First come named turns, each shown by rows before and after it. For each pair of rows after them, which turns, in which order, take the first row to the second? The first pair is done for you.
Z (before -> after):
[-9 13 4 4 12 -2 -3 1 -13 -9 1 1 -8 -14 -4 -4] -> [-7 10 3 4 9 -1 -1 1 -11 -9 -1 1 -7 -16 -6 -5]
[12 19 9 -5 -2 -1 5 7 14 -6 8 -14 -19 2 -10 -4] -> [6 16 18 -3 7 -11 3 6 -2 4 13 -12 -19 9 -4 5]
[1 2 -13 7 7 -1 -4 -6 21 5 5 4 2 -12 8 -16] -> [-8 -6 -1 7 13 -15 -7 -5 -5 18 9 3 4 -4 15 -1]
[7 4 4 14 6 -4 -2 -15 2 12 25 6 -4 5 5 -10] -> [-12 -11 9 0 1 -9 -3 12 -24 11 0 0 6 2 0 15]
G (before -> after):
[2 -8 -1 1 2 3 3 -4 -6 7 -3 6 1 6 6 4] -> [-1 3 7 -1 3 -6 -3 0 -10 3 1 -3 0 2 5 6]
[9 -4 -16 5 -1 0 10 -16 8 2 18 18 -1 2 5 -20] -> [-5 24 2 -7 -3 -19 -5 4 -2 -12 14 -9 -2 -17 -5 -10]
[-13 20 13 -3 8 -21 -19 6 -14 2 6 -14 1 -8 5 6] -> [-9 -20 -19 -9 -5 13 7 12 1 1 -25 10 12 -3 1 6]
D (before -> after):
[12 -9 -12 -5 -7 13 -4 8 -9 7 -4 10 -12 12 0 2] -> [10 -11 -8 -4 -4 8 -4 5 -14 10 -1 10 -13 16 3 5]
[-3 -2 7 1 0 -5 -2 -3 -12 12 9 3 3 9 8 3] -> [0 6 9 2 0 -6 -3 -4 -7 8 14 0 1 6 7 -1]
[7 8 22 21 17 -21 -19 -11 -27 16 24 -5 -13 5 21 2] -> [15 25 16 19 13 -15 -23 -14 -5 5 28 -11 -18 -6 15 -13]
Then:
Each pair is 2 to 4 turns apart.
[-2 15 17 7 1 -11 -7 0 -7 -6 27 -9 -5 -4 2 8] -> [10 -4 0 15 0 7 8 -16 7 3 28 11 -4 7 7 -4]
G then G then D
[-11 15 4 -3 -12 -4 -9 19 -4 -17 -18 -20 4 -14 -5 1] -> [-8 23 15 10 -2 -18 -18 0 -11 -6 4 -19 -4 -6 5 -4]
G then Z then G then D
[14 -27 -20 14 0 19 11 -24 8 9 -1 28 -3 18 7 -21] -> [11 -31 -22 12 -3 23 13 -19 11 4 -8 30 -3 15 3 -19]
D then Z then Z then Z
[-10 17 9 -18 -11 -3 -16 16 1 -20 -5 -15 -3 -22 -14 -2] -> [3 -32 -16 0 -5 22 10 -8 3 8 -4 25 2 8 2 -7]
G then D
[3 -18 2 16 8 -4 -1 -16 -16 15 14 15 -7 22 21 -6] -> [8 -15 -20 -2 -13 22 9 5 20 -15 -18 12 0 -1 -3 -17]
Z then Z
[3 -3 -2 -11 -4 3 -9 7 15 -19 -22 6 8 -12 -7 -3] -> [-4 7 20 -5 9 -23 -21 3 -9 -8 -4 -3 4 -4 3 8]
Z then G then Z then Z
[4 -9 2 9 9 -9 3 -13 -16 14 14 6 3 6 7 3] -> [11 -3 -5 11 7 -2 5 -21 -1 11 16 9 -2 2 5 -8]
Z then Z then Z
[7 -8 3 -9 -21 0 -7 13 1 -12 -11 -12 -6 -28 -21 -1] -> [7 -7 19 8 -3 -21 -14 -4 -23 11 19 -7 -14 -8 -2 2]
Z then Z
[-18 -9 6 -15 -2 -3 5 27 -21 -3 -17 -7 13 -11 -8 29] -> [-2 35 18 -4 3 -13 -13 1 0 -12 20 -21 -2 -17 -5 1]
G then G then D then D
[-17 -38 1 0 3 -2 22 19 -29 14 6 27 5 23 7 23] -> [-15 -39 -13 -6 -8 12 29 27 -10 2 -9 29 11 14 -2 17]
Z then D
[5 18 1 -19 -10 7 -3 11 -5 -13 -14 -10 -11 -6 -12 3] -> [15 -8 -12 -4 -4 20 12 -12 -4 6 -4 15 -13 15 0 -3]
G then D
[16 -10 -18 11 -8 12 4 -8 19 -1 1 7 -1 1 -8 -22] -> [11 5 -13 7 -13 7 -2 0 25 -10 -1 -4 -2 -8 -14 -21]
G then D then G
[-4 -27 4 19 12 3 13 -11 -16 21 4 12 8 11 18 -2] -> [5 -10 -13 5 -9 24 17 2 24 -9 -17 4 9 -13 0 -19]
D then Z then Z
[8 2 -4 9 -4 9 2 -17 10 4 6 -3 -8 -4 10 -12] -> [-8 -10 -3 -5 -9 7 3 7 -6 1 -17 -9 2 -9 4 9]
Z then Z
[-1 -18 -10 -4 -2 11 9 9 2 2 -24 9 10 -3 -4 6] -> [10 11 7 14 13 -7 -7 -18 2 10 17 3 -6 5 8 -8]
G then D
[11 7 -10 3 -2 3 0 4 23 -20 -30 -14 -4 -18 -6 -15] -> [-3 -7 15 9 17 -26 -10 4 -27 7 -15 -14 -5 2 10 12]
Z then Z
[-13 -9 -11 10 13 15 -7 0 -13 14 8 9 7 8 1 15] -> [-3 -1 -21 9 7 27 -3 -3 11 3 10 11 3 3 -5 -2]
Z then Z
[10 -6 -18 7 2 14 9 -11 22 2 4 9 -1 -1 0 -9] -> [-7 -23 -11 1 6 5 10 4 -7 11 -9 9 10 4 0 14]
D then Z then Z
[-10 -24 -8 -2 5 1 0 -6 -6 34 5 -2 -6 12 -2 11] -> [4 11 -9 -4 0 4 -8 -13 29 15 15 -16 -15 -6 -13 -12]
G then Z then Z
[5 -16 -15 2 4 4 6 -5 -20 12 5 1 -2 20 -5 12] -> [6 11 -20 -10 -7 7 1 8 6 -14 -3 -14 -2 -2 -20 3]
D then G then Z
[3 -9 -2 6 8 -1 8 -9 -6 18 16 13 -2 19 10 -2] -> [1 -9 -18 -7 -9 17 15 8 15 -2 -7 9 4 1 -6 -6]
Z then Z
[-1 8 19 11 10 -17 -7 -4 -21 16 17 -8 -10 7 8 6] -> [-9 2 19 2 7 -17 -5 10 -28 14 2 -12 -5 4 3 14]
G then D then G then G
[-2 -8 9 12 13 -17 -3 -10 -25 22 19 2 -4 23 10 11] -> [7 -8 2 18 14 -9 1 -19 -13 22 24 9 -6 26 12 0]
Z then G then D
[-4 8 3 2 -6 0 1 -30 11 6 1 16 -13 14 6 -18] -> [-18 8 18 -2 0 -17 -6 -20 -15 12 -1 7 -11 14 8 -2]
Z then D
[-34 -9 14 -16 -17 -8 -1 17 -25 6 -2 -11 3 1 4 16] -> [-29 -16 -4 -22 -28 12 12 19 -4 -4 -19 -5 5 -6 -3 8]
G then G then D then G
[-4 21 -2 -7 1 -8 -11 17 13 -12 -4 -18 -12 -13 -10 0] -> [7 -6 -9 13 15 -2 0 -13 7 16 14 9 -14 15 10 -5]
G then Z then D
[6 0 3 4 -3 2 4 -12 16 14 10 11 -8 13 11 5] -> [9 9 1 2 -8 7 2 -6 26 5 7 6 -9 4 4 1]
Z then G then Z then Z
[11 10 7 13 4 4 -3 -17 0 7 21 8 -4 7 6 -14] -> [-4 14 7 -11 -11 4 -5 18 -2 -12 -13 -10 6 -14 -12 1]
G then D
[5 19 -4 2 -5 3 -5 -7 10 -9 2 -2 1 -6 -1 -5] -> [3 -8 -12 3 -5 11 7 -4 2 3 -9 11 6 5 3 2]
Z then Z then G then Z
[-19 -8 5 -22 -9 -1 10 20 -11 -9 -18 -12 8 1 -3 28] -> [-1 33 8 -13 -9 -2 -1 -3 20 -20 10 -25 -6 -9 -6 -2]
D then Z then G then G
[-2 17 18 -5 10 -4 2 31 10 -14 -11 -16 1 -13 -11 -5] -> [-4 -24 12 2 17 1 14 24 -11 13 -16 7 6 10 3 9]
G then Z then D then Z
[3 -20 6 16 15 4 17 -6 -13 17 14 -2 9 29 13 1] -> [17 -3 -6 16 6 17 19 -13 20 0 17 -3 3 21 5 -21]
Z then D then Z then Z
